One turn sends every row of this set to another row. A few are shown first. Where does it send the rows asked after them?
Gako: +2.94; -1.25; -1.27; -2.18; +0.26; +1.74; -1.14; +1.86; -1.41; -0.82; +0.20; -3.95; -4.45; +0.63; +0.59; +0.33; +5.05; -1.71
lafab: +2.28; -1.08; -1.10; -2.17; +0.11; +2.04; -1.66; +1.49; -1.53; -1.30; +0.61; -3.94; -4.32; +1.09; +0.38; +0.02; +5.00; -2.49
nibev: +0.95; -3.32; +2.48; +0.11; -0.60; -4.13; -1.87; +1.05; +3.60; -0.32; +0.89; -3.01; +0.73; +3.23; +3.22; +0.99; -1.72; -4.50
mip: -2.11; -5.10; -2.83; -0.70; -2.16; +2.05; -6.14; +0.78; +4.23; +0.12; +1.32; +2.48; +1.33; -0.23; +0.18; -0.18; -0.39; -3.05
Tuvin: +0.63; -0.68; -2.46; -1.29; -1.85; +1.97; +0.48; +3.62; -1.76; +1.05; +3.50; -2.58; -2.46; -1.53; +1.24; +0.97; +3.74; +0.62
Vez: +2.08; -1.11; -0.93; -2.20; +0.21; +1.92; -1.55; +1.45; -1.60; -1.37; +0.26; -4.13; -4.45; +1.04; +0.40; -0.21; +5.28; -2.48
fiki: +0.74; -3.39; +2.39; +0.04; -0.51; -4.01; -2.45; +0.83; +3.59; -0.71; +1.24; -2.70; +0.63; +3.19; +3.06; +1.03; -1.58; -4.95
Pom: +2.09; -1.03; -0.86; -2.34; +0.15; +2.20; -1.29; +1.77; -1.42; -1.35; -0.02; -4.28; -4.55; +0.83; +0.54; -0.33; +5.40; -1.96
Pev: +2.92; -1.12; -0.84; -2.25; +0.25; +1.70; -1.02; +1.88; -1.48; -0.91; -0.07; -4.14; -4.31; +0.75; +0.63; +0.28; +5.02; -1.79
pob: +2.45; -1.19; -1.39; -2.26; +0.21; +1.89; -1.62; +1.37; -1.54; -1.23; +0.74; -3.67; -4.56; +1.06; +0.51; +0.37; +5.14; -2.47
Fumef: -1.56; +0.19; -0.34; -1.59; -1.89; +2.39; +0.78; +3.20; -1.28; +0.47; +1.94; -4.85; -2.28; -0.58; +0.55; -1.56; +3.73; -0.03
gozo: +0.88; -3.57; +2.00; +0.17; -0.41; -4.19; -2.36; +0.98; +3.53; -0.37; +1.35; -2.41; +0.56; +3.22; +3.32; +1.30; -1.55; -4.91
kuda: +1.33; -3.62; +2.08; +0.24; -0.43; -4.26; -2.07; +1.27; +3.80; -0.22; +1.15; -2.81; +0.60; +2.72; +3.31; +1.56; -1.82; -4.33
Fozov: +0.27; -6.18; -2.70; -0.44; -2.32; +1.28; -4.43; +0.85; +4.77; +1.89; +1.37; +2.87; +1.28; -0.41; +1.69; +1.21; -0.55; -1.89
Fiv: -1.72; -4.03; +0.39; -1.61; -2.16; +1.34; -3.33; +2.48; +5.70; +1.27; -3.84; -2.48; +2.02; -1.42; +0.75; -2.16; -1.31; +0.63
kinib: +0.01; -0.71; -2.76; -1.21; -1.77; +2.42; -0.16; +2.63; -1.84; +0.71; +4.51; -1.91; -2.53; -0.94; +1.11; +0.61; +3.83; -0.49
korag: -2.17; -0.02; -1.43; -1.22; -2.09; +2.85; -0.44; +2.19; -2.01; -0.04; +4.14; -2.94; -2.64; +0.20; +0.53; -1.34; +4.12; -1.79
lep: +1.14; -3.57; +1.81; +0.22; -0.43; -4.33; -2.25; +1.07; +3.66; -0.46; +1.45; -2.51; +0.54; +3.00; +3.35; +1.53; -1.66; -4.63
Numo: +0.23; -0.35; -1.54; -1.57; -2.15; +1.88; +1.12; +3.63; -1.35; +1.31; +2.19; -3.81; -2.17; -1.59; +1.27; +0.37; +3.44; +1.19
sug: -0.91; -0.29; -2.34; -1.26; -2.23; +2.47; -0.56; +2.37; -2.11; +0.14; +4.83; -2.02; -2.66; -0.12; +0.78; -0.12; +4.17; -1.46
Sula: +2.42; -0.93; -0.76; -2.13; +0.18; +1.79; -1.08; +1.77; -1.31; -1.07; -0.13; -4.31; -4.46; +0.52; +0.68; -0.04; +5.08; -1.59
Doke: +1.13; -3.35; +2.41; +0.14; -0.60; -4.14; -1.95; +1.38; +3.67; -0.45; +0.71; -3.10; +0.63; +2.74; +3.27; +1.07; -1.85; -4.26
Kimig: -3.44; -4.08; +2.04; -1.62; -2.50; +1.36; -2.66; +1.15; +5.51; +1.17; -3.24; -2.87; +1.41; +1.13; +0.88; -3.62; -0.92; -1.53
vugek: -0.72; +0.06; -0.69; -1.73; -2.01; +2.23; +1.12; +3.40; -1.11; +0.89; +1.58; -4.80; -2.09; -1.08; +1.03; -0.74; +3.48; +0.80
Gege: +0.70; -5.34; -0.19; -1.26; -2.29; +0.57; -2.26; +2.19; +5.97; +2.89; -2.73; -1.11; +1.55; -1.38; +1.99; +0.16; -1.27; +1.23
Nikad: +1.51; -6.03; -1.94; -0.79; -2.32; +0.60; -3.20; +1.87; +5.50; +2.78; -0.51; +1.09; +1.34; -1.18; +2.22; +1.59; -1.01; +0.41
zagep: +0.67; -5.42; -2.57; -0.99; -1.96; +1.14; -4.23; +2.32; +5.29; +1.76; -1.05; +0.83; +1.71; -2.29; +1.27; +1.10; -1.21; +0.50
ruru: -3.87; -4.29; -1.53; -1.09; -2.26; +2.52; -6.14; +0.37; +4.19; -0.35; +0.47; +1.12; +1.64; +0.88; -0.10; -2.14; -0.27; -3.87
ridi: +0.69; -3.36; +2.63; +0.05; -0.39; -4.14; -2.21; +0.97; +3.71; -0.62; +0.99; -2.84; +0.75; +3.10; +3.13; +0.90; -1.64; -4.90
kemab: -0.09; -5.42; -3.24; -0.70; -2.03; +1.58; -5.53; +1.52; +4.80; +1.18; +0.72; +2.52; +1.59; -1.69; +1.02; +0.94; -0.92; -1.20
bib: -3.83; -3.52; +0.92; -1.77; -2.17; +2.18; -4.07; +1.53; +5.30; +0.38; -3.15; -2.62; +1.99; -0.06; +0.03; -3.43; -1.07; -1.02
Ref: -4.56; -3.72; +0.00; -1.62; -2.16; +2.30; -5.36; +0.79; +4.61; -0.46; -1.32; -1.01; +1.67; +0.75; -0.28; -3.57; -0.57; -2.93
Zome: -4.50; -4.13; +1.38; -1.56; -2.73; +2.03; -3.90; -0.09; +4.63; +0.39; -1.32; -1.28; +1.27; +2.11; +0.48; -3.93; -0.26; -3.59
dig: +1.33; -3.61; +1.97; +0.44; -0.47; -4.49; -2.37; +1.15; +3.70; -0.25; +1.29; -2.42; +0.92; +2.86; +3.36; +1.52; -1.72; -4.25
befa: -1.30; -4.59; +1.55; -1.79; -2.21; +0.90; -1.97; +2.02; +6.00; +2.23; -3.84; -2.79; +1.52; -0.47; +1.39; -1.87; -1.10; +0.47
sef: -0.41; -4.74; -1.03; -1.43; -2.06; +1.09; -3.48; +2.92; +5.67; +1.94; -3.10; -1.15; +1.99; -2.41; +1.17; -0.15; -1.42; +1.35
lovi: +2.82; -1.55; -1.35; -2.09; +0.40; +1.74; -1.56; +1.70; -1.62; -0.98; +0.58; -3.69; -4.50; +0.80; +0.71; +0.56; +5.12; -2.04
feput: -3.78; -4.75; -0.34; -0.99; -2.57; +2.01; -5.17; -0.54; +4.34; +0.21; +0.96; +1.14; +1.11; +2.12; +0.37; -2.38; -0.28; -4.69
Rud: -2.16; +0.31; -0.41; -1.66; -2.21; +2.59; +0.11; +2.64; -1.77; +0.19; +2.88; -4.11; -2.57; +0.24; +0.19; -1.88; +3.99; -1.23
boled: -1.74; -5.64; -2.17; -0.68; -2.48; +1.83; -5.19; -0.26; +4.28; +0.79; +2.11; +2.91; +1.16; +1.18; +0.83; -0.30; -0.31; -3.99

Fiv -> sef
Kimig -> befa
nibev -> Doke
Where do these go?
Rud -> Fumef

